0: [-102  -68   -8    4  -16   26   46   78  -11    0   -4  -62   47  -51   21   45  -17   -4    8  -15   47    1  -27  -38   10   -6   11  -42  -57   93   67    4    0  -46   63   32   -6   26   -1  -20    0   26  -17    4   30  -11    7  -64   17   40   -3    4   37  -61   -6   15   18   13  -52   -6   18  -16  -41   -1   44  -49  -31   33  -16   20   71  -49   -6  123  -51  -44   -7   10    7  -24   -9  -33  -13   30   19   -2  -98  -31  -66   16   62  -28   24   53   -9  -42  -50   20  -38   -9  -35   78  -34   11   24    1   48   21  -21   77   30   11  -51   29   16   58    8   15   22  -19   25   45  -33   54   44  -20    9   -2   43   22   62    0  -67   37  -38   46  -56  109  -36  -38   39  -46   82   82  -14  -30  -20   51    7   15   58   36   71   30   28   -9   53  -32  -43  -39  -69   62   39  -23   44   63   -2  -39  -45   44   -4   59    8    7   27   26 -102   43   30  -20   45  -56   39   23  -24    2  -36   40  -50   38   22  -41  -64   39]
1: [ 56  68   7  -9 -19 -19 -55 -36 -23 -16 -29 -19  20  40 -13  -5 -42 -24  13  38 -11 -19   3  15 -28  13  -5  54  56 -29 -18 -23  19  21 -37 -38  -1 -34   1  24 -33  -2  -5  35 -22   2 -15 -22 -17   9 -18  13  -8 -16  -8 -12   0 -20 -12  16 -31  25 -18   8 -58   5 -11  -4 -19 -18 -25  31  22 -35  11  55 -29 -13 -10  28  22  66 -21   2 -11  -5  -2 -13  37  18 -33   4  42  45  45  -8  16   8  -4  21  13 -57  35  -5 -10  23 -20 -17 -15 -48 -27   7  10 -42  24 -19 -29 -21  -1   2 -22  -2  48 -14   2   6 -20   2 -36  17   6 -51  64  13 -15  16  35  18 -31  20  10 -22 -26 -46   9  18  69 -26 -46 -15  -2  45 -47   4 -12  -5  -4  46  13  17  -9 -58 -14  20  -6 -22  22   8 -12 -14  42   6  40 -43  34  12  20 -25 -39  33 -50  13 -32 -16   6  26 -34   9  31  -4 -20  15   0 -32]
2: [-34 -34 -22 -21   3  13  23  15  12   6  18  -9  23 -12  16  -2  26  -1 -20 -10  -4   3 -16 -12  -9   5  -3  -1 -14  30 -27  -5 -34 -43  26   4  12  41  -7 -13   2  -3  27 -11   1 -13   8 -18  -3  -4  12 -15  -7  -7   7  19  21  -9  31   7  -1 -48  18 -17  37  12   0  -1 -10  14  -3 -35  -2  31 -29 -18 -12   5  -3  14  -8 -58  -2   5   7 -10  -6 -11 -42 -20  -3 -27  -2 -19 -37  -7  -7  -7   9  35  21  53  -8 -21   9 -34 -12  18  50   7  17  -9  21  13   9  43  24  -4  22   3 -40  21 -23   0  25   4 -12   5  28  18   8  39 -40 -14  13 -23 -28 -22  18  -3  25  46   7  12  -5  -4 -29  11  10  27 -13 -13  30  37 -14 -11   7   2   1 -20  10 -27  30  13  20   1 -30  10 -19  13 -10  20   3  12  -9  24  -4   9  10 -24  35  -5  21  -6 -39 -10   5  -9 -40  13 -15 -28   1  -1]
3: [  27  -27  -14   -2   55  -59  104  -14   58   19   62   99  -69  -14  -19  -80   84   28  -39   -3  -38   -7    1  -22  116   -7  -80    1  -86  -11   -4   10  -48   -6   59   56  -36  -42  102  -21   86  -54   15  -79    7  -59   -6  122  -28  -26   26 -110  -76   59 -100   34  -39   23   49   -2   14  -18   87   25   62   56   30  -46   63   58  -35   -7  -95  -76   92  -39   60   89  -20  -24  -98 -127   -8  -60   -1   33   99   49  -31   33   60   -7  -19  -84  -91   49   32  -50   33    7    2  -10  -79  -60   35  -50  -15    4   37   66   -5  -50   55   41   -5  -42  125  -43   14   20   18  -96  -71 -127  -68   47   20   67   14    4  -55   55  -64 -127   79 -127   22 -127  117  -33  -63   73 -127    3   44  -37  -77  -28  114   65  -91 -103   30  -88  -77   11  -44  -54  -10   17   77   16   16   47    5   10  -82  -12   18   -5 -115  -53  -88   74  -63   -6  109   28  110  -43  -19   28   -7   87  -56 -119  107  -79   -3 -127   53    3   33    4]
4: [ 24  65 -13 -21  -3  16 -42 -32 -26 -19  22  -5  -7  34 -12   6  -1  -4   9   5  -5 -16  -3 -20 -23  49 -21  20  46 -41 -20 -16 -22  15 -41 -34  30 -35  -1   8 -20  -9   0  -4 -12   8  -6  -8  -3 -15 -13  17  12  18  21   7 -12 -37  30  17 -33  26   7 -38 -41  19   9 -13   7 -19 -14  28  33 -49   4  23 -41 -40  12  48   0  35 -11 -16  12 -44  17   8  15  -7 -16  -6   9   7   4   6  -3  23  18  12  11 -38  56 -16 -16   8 -12  -9  -6 -42 -38 -11  13 -22  18   7 -47 -17 -12  34   5  17  23  13  16  33 -27  -2 -38   0 -30 -42  54  49 -22 -12  10   2  -9  23  27 -24 -28 -17  -7  16  69 -27 -65 -12  11  22  -8 -24   9   8 -25  -2  34  27 -20 -45 -19   5  -1  -4 -27 -19  15  -1  12   2  27 -59  29  -5  49 -55 -29  55   0  21  -5 -12  -9  44 -34  -7   8  -5 -24   6  -2 -38]
5: [ -69  -72  -11  -28   17    1   87   37   32   21   21   24   10  -62  -21    0   51    3  -16  -40   -2    5   18  -33   60   -9  -20  -57  -88   50   34  -19  -47  -21   65   31  -16    5   75  -34   40   15   15  -50   13  -26    0    3  -20   24   46  -50   -5    7  -35   20    4   24   16   -2   18  -18   20    6   79    3   -9   19    6   44   13  -25  -54   31    3  -39   34   41   -2  -86  -57 -108  -36   15   -5   22  -13   27  -59    5   74  -21   -3   -9  -62    2    7  -22    3   -9  -28   28  -59   -3   32  -43    9   18    2   95   24  -23  -31   31  -39   -3   66   -1   23  -40   38    7  -90  -46  -14    2   34   42   57   36   18   40  -94  -74    6  -40  -19  -18   55  -26    8   11   -6   58   16  -29  -80   22   64   54  -24    0   44  -23    3   -8  -17  -67  -14  -18    4   64   15   -5   30   34  -15  -26  -19   32  -57   16  -53   43  -28   10    4   26   90  -38   15  -41   28   52  -39  -65   16  -13  -41  -36   34    1  -37   45]
6: [-55  17   2   0  19  24  25  33 -22 -12  23  -6  36 -35  -7   2   1  10  10 -19 -13   1 -35  -2 -20  11  22 -41 -19  62  20  28 -27  -8  29  28   3  28   1   4  -5  22 -10  -1  27 -21   3 -36  -2 -49  40   4  37  10 -10   8   3  28 -22 -21  13 -40   6  12  32 -41 -15  13  10  -1  21 -11 -11  79   9 -14  22  -3  -4 -48   0 -43 -14  -6  36  11 -69   0 -18  -6  20  -1  23  27  -1  -8 -27   5   2  25  -5  27  -7   7  -4  20  25   3 -15  18  -4  -3 -16 -28   5  30  16   7  20 -13  19  40 -25  10  32  12   2 -16  38  31  41  24 -31  33 -11   7  -1  44 -25 -27   7   6  16  11  -3 -33 -30  13   9   5  41  34  13   0  24  47  30 -19 -22 -21 -31  27  23   2  40  52  -5 -35 -37 -10   7   8   3  19  69  36 -65  13  31 -36  13 -32 -22  17 -14  10 -29 -16 -16  11  21 -21 -31  19]
7: [ 12   5 -12 -14  18 -38  34  -5  40   1  19  20   3  12   1 -14  16 -12 -14 -21 -25  -4  -4  15   1   3  -4  20 -13  -5 -25 -15  33 -12   5  22 -20   8  31  -9  -8  10   6  18   8  -9  -6   5 -30 -19  20 -14 -27  10 -19  22 -12 -13  11  -3 -18   5  28  16   7  -9  18 -25  -9  23  11  15 -17  -9  38  -4   4   0  -8   3 -11 -30 -12 -17   7   5 -20  11  19 -11  -9   4 -10  -7 -43  14  16  -5  -7   4  -3   1   2  -3   2 -18 -15 -14  15  22  14 -25   1   7  -9  12  24 -33  -4  22  10 -45 -25 -34  -4   8 -22   4  23   1 -12  17  -8 -29  12 -56  19 -40  28 -19  -8  23 -25   4  14 -13 -14 -13  37   4 -49 -23  -4  -8  11  18  -5  -8  -6  18  22  -9 -11   1  17   7 -23  11   8  -1 -37  -4 -16  13 -13  -6  17  -9  12  -4   2  22  -7  -4  -3 -23  20  14  -7 -35   2   9   0  12]
8: [ -94   21  -44  -14   22   55  -29   61  -34   32  -32  -66  108  -27  -22   87  -43  -32   39  -19   65  -87  -36   -5  -46   61    4  -18   34   33   12  -75   -9  -50   15   12   27   17  -64   38  -67   39  -20   63  -37   -6   31 -127    4   -1   -3   52   55  -99   33   29   55  -17   -7   31  -63  -39  -81   16   41  -59   21  -15  -92  -51   70   32   44  110  -92   13  -13  -36  -18   30    1   -1  -76   19   38  -83 -127  -58  -24    4   16   -9   55   79  -10  -70  -31   18  -16   12   17   16   35   49  -29  -10   15   19    2  -12   18   -4  -78  -15   47   56  -53   -8   14  -19   47   70   13   79   63  -35  -53  -16   40   62  101  -18  -17   47  -80   88  -38  102  -56  -58   65  -63   69   55  -45  -24   27   -3  -63   -5   70   66   -1   12   10  -44   29   37    8  -49  -75  -13   44  -35   12   23   14  -18  -76   47   59   50   37  -53   35    4  -70   -7  -30   34   37  -10   49  -10  -25   69  -49   39  -42   90   -7   -1  -35    2]
9: [  33  -21   -7    5   35  -70  100  -10   66   39   50  127  -98   -3  -11  -94   82   23  -40  -14  -40   14   23  -17   99   -3  -76   -6  -77   20    8  -16    6   32   26   69  -35  -43   87  -14   95  -29    5  -57   16  -14  -29  124  -31  -14   30 -109  -59   65  -76    6  -34   24   27  -13   51    6   97   37   44   44   -2  -12   89   41   -1  -22  -77  -92  110  -54   71   91  -20  -64  -45  -78   -3  -31  -15   66  110   49    0   34   19   14  -50 -115  -42   61   44  -67   36  -20    0  -29  -92  -26   24  -42  -21  -21  -17   43    2  -21   42    9  -56  -55  127  -19  -19  -11   14  -99  -91 -127 -101   32   68   83   -3   -8  -96   58  -49 -105  101  -92   16 -127  124  -37  -82   90 -127   -2   52  -16  -80  -22  111   49 -103  -83   23  -86  -65   17  -12  -54  -16   28   72   31  -16   51  -10   29  -46    0   58  -34 -116  -71 -112   86  -46  -14   90   42  110  -20  -25   -6  -35   75   -4 -122  121  -41  -11 -120   61    8   66   22]
10: [ 36 -12  -7   2   9 -10   1 -29  25  15   4  44 -28  12  11  -8  15   4   9   7 -21  17  12   4  10   6 -14  11  -3 -28 -28   1   5 -16 -16  13  -3   7  42   2  17 -19   3  -6  17  -1 -10  34  17 -25   7 -29 -37  41   2   7 -25  -1  20 -12   6   3  18  10  -9  18   4  11  -7   2 -15  10  -7 -46  36   6  22   6  -2  -4  10   5  17   1  -3  13  39  12  10 -22 -15  18 -38 -28  11  32   3 -21  19   6  11   7  -7 -16 -18   3  -2 -24  21   9   6 -13  20   5   5  -9  18 -13 -12   4 -10 -25 -15 -37 -24   3 -30  -3 -10 -21 -31   4   9 -22   9 -15   1 -55  31  -6 -25  11 -36 -36 -15   7   4 -18   7   0 -42 -35 -14   2 -30  17 -13  18  12  23  21 -21 -21  11 -15 -26   4  20  29 -27 -18  -8 -13  27 -21 -17  49   9   4 -12   4   5  -8   5  13 -10  33  -5  20 -16 -15   3  29  -8]
11: [-42 -19  21  -3  -6  16  17  22  10  -1  14 -23  22 -33 -21  28 -12  -4 -19  -4  33  15 -29 -17 -29  14  40 -25 -16  32  25   9 -19   0  33   5   6  16 -40   2 -26  -2   1  -7   7  14   1 -32  -3  -2   1   9 -10  -9  22 -11   6   8 -10  15   8  -3  -9 -16  27 -22 -20   3 -17 -29  10 -28  -2  60   4  -4  28 -11   3 -21  21 -12 -12  14  12  -4 -47   7  -9  -7   9  14   0  27  -1 -31  -7  16  -3 -28 -30  25  -1  10  -1 -16  33   4  12  14  18  16 -11  34   6  -2  -9  17  11 -16  -3  26   5  33  28  28   2 -10   7  13   9  -1 -28   4 -12  29 -38  14  -9  -9  -1   4  39  20 -10  -7  -9  21  13   2  38 -10  23  31  21  -8  10  -3 -18 -25 -12  21  10 -18  10  -4  -7 -25  -1  -6  15  -3 -11  21 -17  15 -29  20  14  -4  34 -49   0  38  -6  13   8 -19 -47  10  28   6   7  24]
12: [ 12  51  17  15   2   6 -10  -8  -3 -11  -9 -28  40   6  -7  33 -30  23  23   5  27 -31  -9   6   1  -3  -3 -15  12  -7  -7  11  37  -9 -14  -8  13  -7 -12  22 -25 -26  -9  32   6 -27  -9 -44   3  -9 -22  38   3 -16  16  34  -8 -38   1   8 -34   1 -38   8 -21 -11   3 -10 -11   3   2  11  25   1 -15  22 -34 -14  14  43  21  21  13  -2   2 -35 -26 -19  39  -7   4  32  11  28   2 -60 -27  20  11  12  44  23  53  19 -13  -2  -9  -1   8 -34 -15   1  15  25  17  29 -30 -12 -32   3   9  20  -2  57  39   3 -21 -26 -14  10  15 -23  23  28 -16  15  -3  58 -15   1  36 -54  40  19 -40 -16  11   2 -22  -4  29  11  -8   1  -5   1 -12  18  20  -6 -14 -33   3 -21  26  -4  18  22   1  14  16  22  11  -9   3 -30 -14 -31 -32  -4  19  19  -2 -55  -6  12 -53   0  -7  28 -24  -3 -14 -45]
13: [ -34  -84   -6  -10   30  -39   76   46   51   17   70   60  -31  -39  -14  -46   66  -13  -69   -4  -29   18   28  -20   69  -33  -39  -14  -89   27   10    8  -24    2   61   37  -38    9   64  -28   57    4  -26  -46   11  -16   -8   38    6   15   20  -59  -32   22  -57   32   -2   38   34  -22   34  -28   52   -6   74   -6    6  -10   43   73   -2  -34  -67   17   65  -59   21  100   -4  -62  -81  -82  -18  -34   20   36   17   47  -40   57   58  -24   -2  -39  -79   47  -16  -24   21    3  -47    6  -66  -10   56  -23    6  -14   18  103   35   -5    3   31  -24    1  101    8   28  -21   -3  -32  -63  -50  -32    1   51   50   42    6  -15   35  -79 -103   28  -58  -28  -43   76  -17  -34   35  -28   42   26  -35 -105    5   80   54  -33  -37   35  -28  -29   -8   -1  -90  -25    8   37   80   21   18   14   48  -32   -9    3   21  -84    8  -56   65  -54   14   22   29  107  -48    0    6   -1   69  -50  -68   38  -10  -37  -72   53    1  -10   15]
14: [ -46  -56  -49  -11   42  -30   89   27   22   28   29   58  -27  -18    8  -19   64   18    0  -12   -9  -14   38  -51   40  -15  -33  -47  -97   63    7   -8   -1  -15   32   51  -39   -2   75  -49   61    9  -15  -38   43   -9   -7   57  -27   18   11  -59   -8    2  -63   18   25   -4   26    2   14    3   60   13   59   24    9    4   27   16   13  -31  -60   22   49  -92   57   71   21  -93  -56 -100  -25  -27   39    5   17   45  -65   32   52  -20  -39  -54  -57   41    7  -31    1  -13  -12   18  -81  -25   37   -1   13   -5  -29   65   53   -5   13    8  -41    3   75   46   49  -30   15  -24  -79  -36  -38  -30   49   83   50    4  -36   39  -56  -63   55  -54    3  -57   88  -35  -21   47  -50   44   22  -25  -48   37   65   57  -24  -43   12  -50  -35    9    2  -64  -10  -18   46   61   23    4   -7   40  -19    1   -7   20  -78  -17  -70   21  -31   33   23   25  110  -27    9  -25    7   60  -27  -62   47   18    6  -65   32  -11   -5   43]
15: [  7  28  14  37 -12  31 -55  10 -41 -19 -27 -35  32 -12  13  23 -20  12  28  18  22  14 -35  14 -54  11  46  18  53  10  13  29   6   9 -26 -16  20 -10 -63   1 -28  18  -7  32   3  30   2 -17   5  -5  17  69   9   5  32 -36  14  -5 -44  -1  -8   3 -33  -3 -38 -34  -9  -1 -13 -12   0  16   0  34 -43  15 -31 -31  24  30  27  69 -18   5   1  -9 -45 -25   9   8  -7  11  25  38  36 -41 -18  17  -8  -8  -2   1  43   7 -11  32  10   4 -13 -38  -2  19 -13  -6  18  13 -51  27   0   5 -10  28  59  53  54   0  21 -24  -5  -5  25 -54  22  44 -58  64  29  72 -54  12  11   6  36  -9 -17   4  33 -16 -41 -17  33  47 -21  39  10   6  21  28  12   8  -8 -20  -4 -18 -27  -7  34   6 -15   5  63  -4  52 -32  45  -4 -59 -15 -58  10  29  13  -2 -19  10  68 -45  27  31  59  -1 -25  -3  -6]
16: [-26 -37  13  16 -14   2   8  -5  -3  22 -26 -14   4 -32 -14  27 -24  12  -3 -13   2  -9  -7 -10 -15   9  10  -9 -18  10  21   5  10 -26  29   5  -6  -4 -13  -7 -12  -4   3   3  -8  10   6 -21  23  -6  -7   5  31  -2  18  -1 -19  21 -19  -1  16 -15 -31  41  16  -7   4  18 -20 -20  15 -10  10  37 -25  -8  10 -23  -6  -1  23  -4 -27  42  -2  13 -45 -43 -29 -10  23  21   8  38   7 -37 -27  17 -28  -9  23  13   5  13  12  13   1   0  20  -9  14  -7 -51 -10  -9  -1 -21   9 -13  -3   0  11 -12  29  23  11   2 -22  32   1  26 -15 -21  18 -25  42 -12  24  -8 -24  19 -12  59  32  -2   4  -5   9  14 -21  19   4  12  22   1 -19  34 -14   5 -17 -41   6   6 -25  13   4   9  -9  11  -8  15  22   4  39  -8 -14 -45  17 -12  -1  45 -10  -7  11  -7  15  14  -3 -19  32  -5   3  15  12]

[-39 -26 -27 -58 -24  31   7   3 -45 -27  11 -60  -3   0  15   0  14 -51 -22  14  31  -3  13 -29   4   4 -14 -32 -17  36  22 -27 -12  26  -7  -8   0   1  22 -37   1   3 -28  25  -3  29   6 -27 -24  35  -2  -8  22 -33   1 -21  35  -3   2 -14  -5  17  12 -63  27 -29  -3  11  -2 -29   1 -28   3  59  -8 -60 -40  36  23 -57 -29  -2 -19   1  23 -58 -44   0 -35   2  11 -26   8  18 -22  14 -24  38 -23  -1 -25 -15  -3  30  21  24  27 -17 -51  32  17  30   7 -16   5   0  -7  39  18  14  13  48  -9  20 -10 -35 -22  26 -28  32  40  17 -14 -11 -38  36 -26  60 -22  -2  16 -41  23  30 -21  24   3  12 -25  15  49  41  20 -15  18   5  21 -36 -30   1 -21  30 -27 -22  -6  -5 -19 -38 -39   5  -2  16 -16 -41 -15  56 -43 -16  20  15 -29  -2  13  22   6  31 -43  18  -5  17 -11  12 -10  18] 11 6 16 2 12
[  61   58  -22  -20   25  -46  -10  -77   15  -21   18   71  -51   74   16  -57   10   14   23    8   20  -35   15   37   10   -1  -33   40   32  -54  -62  -14   10   27  -83    7  -12  -18   42   -8   19   -1  -10   19   13    0    0   72  -27   10  -32   -6  -47    1  -32   20  -13  -27   44   16  -20   37   49   13  -53   53   27  -31   23   -7  -56   36   -2 -127   53   27   14   17   16   28  -41   34   34  -54  -10    8   86   35   51    7  -72   20  -29  -42  -20   61   36    8   18   34   21  -58  -13    3  -18  -10  -43   -7  -25  -58  -53   14   78   -6   11  -17   15  -36   -1   -5   18  -56   20  -44  -35   12  -11   24  -51  -50  -47   35   80   -9   74  -67   60 -113   38   25  -18   19 -102  -73   26   -9   58  -41   10   19  -38  -66  -37  -53  -27    2  -57   29   30   40   64  -49  -35   33  -13  -24    3   26   16  -10  -37  -47  -16  -41  -11  -21   85   -7  -17   25  -70   61  -14  -43   24  -18   -5   -6   50  -62  -17   39   41  -48] 10 7 4 1 12
[  3  28  -5 -31  -2  19 -70 -14 -51  -7 -53 -73  51  18   5  47 -39 -28   4  -5  -4 -28   7  -7 -60 -13  11  40  73   3  14 -21  24 -27 -32 -12  30  -4 -12  32 -21  18  -9  22  -9 -12   8 -18 -43  19 -22  70  83 -42  65 -11   3  10 -38   6 -51 -11 -19 -18 -14 -14  10  18 -45 -63  21  39  69  19 -48  32 -11 -80 -16  31  55  35 -18  27 -29 -41 -52 -20   9 -56 -38 -11  12  28  81 -66  -4  13 -22 -19  51  25  62  16 -37  -5 -28  19  -9 -50 -34   9 -17 -35  -5  41 -54  -2 -19 -11 -19  39  39  39   5 -21 -51 -51  -4  30  14 -40   5  63 -75  45  27  48 -54   1  30 -32  49  -8 -13  32  31 -33 -94 -49   6  70 -12  41  46  -4 -12  38   1 -33 -28 -71 -31  -9  24  18  22   2 -28   2  78  21  20 -26  38 -31 -59 -52 -65  33  26  31  36 -60  33  29 -50  19  21  87 -56   4 -19  -2] 15 12 1 4 16
[  55  127   17   30  -67   77 -127  -84  -81  -46  -74  -86   56   50   18   69 -102  -18   71   27   45   12  -11   56 -127   12   61   49  127  -54  -10    5   45   13 -125  -86   44  -27  -86   45  -84   29   -4   97  -31   72   22  -85   30   38  -41  119   27  -76   54  -32   23  -42  -29   27  -37   43  -77  -44 -127  -37   -5    8  -46  -51  -41   72   91  -14  -76   85 -104  -87   30  100  109  127   29   31  -18  -20  -49  -67   89  -23 -101   26   39   85  120  -22  -26   74  -30  -25    7  -69  127   39  -65   56  -16  -20  -30 -117  -43   43    0  -33   53    4 -127   34  -58   -8  -34   94  127  114   78  -26  -59  -87  -68  -27   61  -75  127  127  -61   86   43  101 -127   67   75  -66   59  -83  -47   42  127  -16 -127  -70   72  118  -53   78   59   25   -5  116   64   33  -30  -60  -27  -23  -37  -59   71   25  -21  -24  127   35  127 -127   66  -10  -58  -53 -127   50  -38   13  -22 -104   40  127 -123   16   49  127  -63    9  -14  -55] 15 1 12 4 8
[ 107   59   14   16    3  -14  -32 -102    2  -20   -3   54  -42   61  -10  -47    7   15  -10   30  -47   16   20   43    3    1  -27   45   54 -104  -48   -2   24   23  -63  -36    6  -18   14   11   26  -41   17   -1  -18   19  -12   64    1   -3  -17   -4  -40   45   15  -16  -51   -5   20  -11    3   14   43   -9  -82   41   13  -35   30    0  -71   29   17 -127   42   44   -4   -3    5   55   37   46   41  -26  -34   15  107   24   52  -19  -37   28  -27  -28   35   31   52   14   33   -8   21  -51   46  -25  -16    6  -54  -12    3  -71  -22   -9   59   -9  -11  -39   -5  -14  -23   -1  -39  -37   56  -37  -32   25   -8   -3  -36  -28  -79  -19   85  -25   17  -61   51  -82   22   41  -36   -3  -71  -70   20   25   45  -39  -15  -16  -65  -47  -50  -46  -17   22  -31   59   63   29   53  -66  -38   12  -16  -48   24   44   49  -37    9  -45   -2  -11  -23  -38   86  -33  -50   14  -56   40  -18  -43   15  -15   23  -44   33  -29  -37   32   55  -42] 10 1 4 7 12
[ 43   0  27  -7  -4 -14   2 -41  11 -15  13  38 -34   7   6 -45  25   8 -27 -15 -12  36  18  26  11 -31   7   8   1   3  -6  27  -1  20 -16  -9 -16   5  11  -6  14  -4  -7   1  33  -7 -12  60  11  30 -27 -47 -28   4   4 -34 -17   4  -8 -21  31  11  26 -26 -22   2   3  16  38  19 -37  14 -39 -21  46  -9   2  31  -7 -25   3 -15  30  -1 -18  38  53  13  16  -5 -44   0 -20 -44   2  46   8   5   2 -38  -5 -11 -15  -8   7   8 -26   4   1   0   6  37  35  15  -7  -2  16  -7 -17  -9 -33 -24  -5 -39  -9  -1  36  14 -40 -35 -41  46   0 -26  35 -20   7 -29  26  33 -30  18 -37 -20  17  18 -29  -2  18   9 -15 -22  -6  -6 -19  -3   4 -12  -3  36  36  17 -26  31 -13 -11   5  15  22  -4  -5  -6 -23  37 -38  16  20  -1  29  -9 -17  12 -17   3   5  -7  -2  12   6 -24 -25  34  22  22] 10 7 2 11 16
[ 26  66  -1   0  -1  13 -30 -13 -32 -15  -5  -3  11  32  -6   1 -28 -28  20  -3   5 -33  -2  21 -38  15   5  22  46 -18  -2 -29   0   2 -34 -15  17  -7 -22  15 -32  24 -13  24  -7   6   3 -26  -7  19 -15  12   3 -34  20 -27  16   4  -8  24 -33  34  -5  -5 -39  16  30 -13 -14 -28 -15  22  16 -43 -32  36 -16 -22 -17  42  20  53  -4 -25 -11 -28   4   3  43  -7 -36   6  25  15  31  14   2   0  15  -8  42 -36  27  39 -17  12  -8 -15  -1 -54 -45   5  -8  -6  10  15 -44  11   1  15  -5   8  44  15  -6 -21 -16  -7 -27 -34  -8  -4  49  47  -5  14  38  11   1  11   5  -2 -15  -5  35  -1  32 -52 -47  -5  29  -2 -39 -21   1  -5 -21  46  25  28   8 -38   1  12 -23 -15  12  11 -18  -5  42 -25  22 -44  28  13  21  -2 -57  52 -45  26  16 -31  13  22 -36  44  23   8 -18   7   7 -29] 1 4 12 15 10
[  43  119   52   13  -45   61 -127  -48  -60  -32  -79  -78   59   55   24   65  -96  -24   62   10    3   24  -12   53 -107   -2   56   60  127  -45  -46    7   58    9 -101  -84   21   -1 -101   35 -103   25   -1   78    4   54   -2  -80   24   11  -38  122   40  -51   66  -25   11  -30  -30   -4  -26   15  -61  -28 -125  -39    9   21  -35  -29  -35   81   95  -16  -73  102  -71 -103   16   80  114  127   20   33  -37  -23  -62  -74  109  -24 -101   35   30   97  127  -27  -27   53   -7   -8   22  -40  109   26  -72   77  -34    3  -18 -110  -37   48   -4  -49   35    1 -127   16  -48   11  -54   60  127  100   53  -36  -13  -87  -52  -22   30  -87  127  127  -50  118   36   96 -127   79   32  -71   85  -89  -17   34   93  -22 -127  -60   61  101  -55   66   47   19   39  110   55   25  -42  -69  -42  -19  -34  -55   62   26  -11  -17  127   41  127  -94   79  -20  -66  -57 -127   30  -13   17   -7 -118   67  127 -117   40   61  104  -63   -3  -23  -62] 15 1 12 4 8
[ -4  69  -1 -10 -20  -1 -44 -28 -26  -2 -13   1  16  26  15   3 -49 -18  -7  10  22 -11  -2  19  -1  -8  43  19  46  -5 -10 -32  48  27 -60 -19   0 -11   5   5 -26  14 -28  32  11  11 -23 -29 -15  31  -6  42  -7 -50  27   7 -24   5 -25   0 -26  48 -30  -4 -62  -3 -15  -1  12  -6  10  32  25 -32 -23  33  -4 -10 -10   8  25  96  -5  32   2 -18 -17  -9  47   4 -11  33   7  13  36 -26  20  27 -12 -12  10 -17  11  28 -23  59 -34   2 -32 -40 -15  14 -14 -30   9  -2 -47  -3 -10 -39  38  24  27  20  14  -3 -11  -3 -30  13   2 -25  50  27  19  36   8  42 -36  38   4 -46  32 -25  -3  14  54 -18 -25 -14  60  27  -9 -22  15   5  14  33  -5  22  -8 -35 -33  -4  -4 -26  38 -19  -6   1  20  -1  25 -53  32  -8 -20 -28 -18  33 -39 -12  -1 -36  17  46 -50  29   3   5 -27  11   4 -16] 1 12 15 4 16
[ -74 -127  -10   -9   22  -19   84  103    9   26   49    0   -5  -55    1   13   26    3  -44  -39  -18   -6  -19  -28   56  -19  -37  -76 -123  102   49   30  -27  -19  127   48  -20   24   29  -41   38    5   21  -38   18   -5   -6   -2   -8   -6    7  -42    2   -5  -11    9   41   38    5  -22   39  -42    9    0  106  -25  -16   13   13   33   59  -40  -41   98   -3 -117   64   59   25  -86  -76 -127    0  -14   35   16  -47   22  -83   38  125  -35   -7    0  -73    9  -30  -40  -26    5  -36   62  -86   14   43  -32   46    0  -26   95   75   -2  -54   31  -29    4   97   21   64    9   68    7  -73  -30    1   -8   34   42   74   16   14   44 -127  -47    4   13  -60    1   78  -47    8   62   49  124   32  -35 -112   54   78    5  -17  -19   98    0  -35  -35   30  -89  -59  -36  -46  125    0   14   12   53  -37  -42  -24   23  -61   15  -47   62  -42   34  -40   61  127  -41   57  -62   28   76  -26  -65   39    1  -65  -19   79  -42  -48   73] 5 13 14 0 6
[-28  23  -5 -14  29  15   5  32 -26 -19 -46 -45  37   6   8  31 -57  -1  44 -11  21  -5   0  12 -34   2  77  -4  28  38  38 -15  26 -11  -4 -24  44   2 -91 -10 -74  27  14  10   8  47  13 -64  11  14 -41  40  33 -41  27 -20  53  -3 -15  31  -8   2 -33  29   2 -36 -18  29 -56 -39  20 -13  45  47 -54  22 -13 -49   7  33  47  26 -26  26   6 -11 -82 -34  19 -28 -35  35  25  50  40 -54 -47  14 -16 -11  20  26  42  44 -22 -11  16  28  44 -42  10  29 -21   1  19  31 -40  12  -5 -15 -53  26  25  55  39  33  -8 -34  26  15  21 -27  -4  85  -7  74 -17 100 -48  22  70 -24  87 -21 -21  -1  14  12 -38 -17  61  17  10  57  61 -24  41  14  28  -1 -30   8  -2   6  11  11 -53 -16   7  24  21  32  41   1  50  12 -68  14 -51  26  18 -24 -22 -18  12  48 -40  52  -8  58 -27   5  -4  29] 15 16 12 11 8
